0: array([224, 948, 326, 513, 506, 487, 450, 544, 783, 378])
1: array([372, 972, 380, 549, 593, 562, 361, 420, 153, 542])
2: array([677, 727, 370, 828, 494, 513, 314, 511, 313, 332])
3: array([360, 999, 337, 429, 464, 566, 433, 616, 512, 398])
4: array([500, 999, 355, 348, 565, 504, 496, 528, 471, 354])
5: array([578, 895, 277, 379, 625, 548, 308, 406, 612, 516])
6: array([755, 930, 422, 400, 589, 581, 329, 470, 278, 342])
7: array([455, 999, 335, 556, 581, 555, 366, 478, 283, 417])
8: array([200, 687, 429, 667, 363, 355, 638, 761, 708, 330])
9: array([450, 652, 496, 614, 331, 321, 656, 698, 765, 245])
10: array([294, 999, 370, 574, 495, 566, 333, 420, 551, 441])
11: array([501, 606, 391, 748, 691, 589, 207, 461, 458, 333])
12: array([653, 452, 518, 776, 335, 378, 355, 699, 748, 305])
13: array([353, 924, 337, 486, 640, 637, 368, 489, 214, 483])
14: array([549, 999, 387, 466, 501, 523, 459, 515, 360, 320])
15: array([562, 621, 486, 701, 473, 341, 421, 680, 755, 180])
16: array([694, 572, 494, 698, 343, 292, 352, 591, 909, 349])
17: array([222, 650, 488, 668, 394, 318, 643, 762, 683, 286])
18: array([322, 978, 346, 427, 609, 541, 451, 581, 495, 332])
19: array([409, 956, 325, 661, 561, 454, 444, 566, 247, 396])
20: array([851, 742, 359, 511, 607, 629, 191, 469, 348, 402])
21: array([447, 848, 448, 599, 377, 327, 602, 633, 699, 249])
22: array([429, 978, 404, 448, 635, 615, 336, 451, 327, 375])
23: array([345, 704, 441, 615, 369, 340, 645, 742, 744, 259])
24: array([736, 351, 481, 670, 333, 366, 379, 754, 861, 354])
25: array([499, 992, 343, 589, 514, 538, 265, 389, 422, 516])
26: array([625, 301, 492, 772, 504, 432, 324, 709, 727, 260])
27: array([399, 923, 333, 489, 634, 598, 331, 470, 202, 551])
28: array([420, 891, 376, 600, 644, 639, 356, 430, 198, 376])
29: array([300, 695, 466, 578, 433, 332, 630, 786, 716, 235])
30: array([368, 955, 403, 505, 569, 430, 368, 521, 760, 295])
31: array([585, 960, 257, 522, 398, 465, 440, 449, 509, 596])
32: array([340, 715, 463, 586, 367, 361, 631, 666, 854, 245])
33: array([401, 976, 418, 609, 511, 474, 453, 527, 513, 236])
34: array([573, 532, 555, 697, 309, 303, 337, 660, 895, 381])
35: array([320, 807, 504, 547, 374, 373, 616, 683, 732, 232])
36: array([314, 999, 377, 537, 543, 441, 419, 537, 594, 337])
37: array([713, 726, 485, 700, 391, 359, 389, 599, 679, 218])

array([238, 891, 373, 317, 494, 560, 489, 629, 815, 371]) 0 30 3
array([425, 894, 307, 275, 581, 463, 375, 547, 637, 621]) 5 3 4
array([316, 999, 321, 416, 573, 517, 472, 573, 521, 386]) 18 3 36
array([176, 889, 351, 491, 530, 544, 481, 589, 778, 309]) 0 30 36
array([596, 883, 329, 366, 567, 663, 258, 369, 595, 504]) 5 25 22
array([476, 916, 378, 562, 524, 516, 496, 628, 442, 202]) 33 14 18
array([670, 439, 393, 494, 748, 590, 205, 464, 235, 642]) 20 11 27
array([682, 857, 334, 522, 680, 571, 307, 380, 265, 427]) 6 20 28
array([333, 732, 444, 681, 381, 337, 632, 693, 687, 255]) 23 29 17
array([714, 662, 473, 632, 329, 377, 356, 495, 974, 323]) 16 34 37
array([639, 460, 559, 734, 392, 401, 350, 725, 706, 226]) 12 26 15
array([485, 941, 364, 389, 624, 588, 315, 417, 259, 581]) 27 13 1
array([789, 871, 379, 400, 593, 605, 323, 476, 436, 297]) 6 20 14
array([614, 768, 413, 500, 699, 581, 135, 514, 323, 447]) 20 6 22
array([341, 899, 338, 420, 689, 616, 315, 508, 430, 440]) 22 18 13
array([732, 587, 560, 766, 355, 355, 407, 660, 500, 249]) 37 12 15
array([673, 172, 520, 734, 462, 428, 395, 736, 723, 300]) 26 24 12
array([712, 222, 503, 725, 413, 347, 366, 626, 904, 394]) 24 26 12
array([529, 999, 450, 329, 600, 546, 301, 485, 357, 442]) 22 4 14
array([493, 965, 377, 621, 424, 604, 237, 419, 463, 487]) 25 10 7
array([371, 724, 501, 733, 434, 364, 317, 672, 773, 277]) 15 34 32
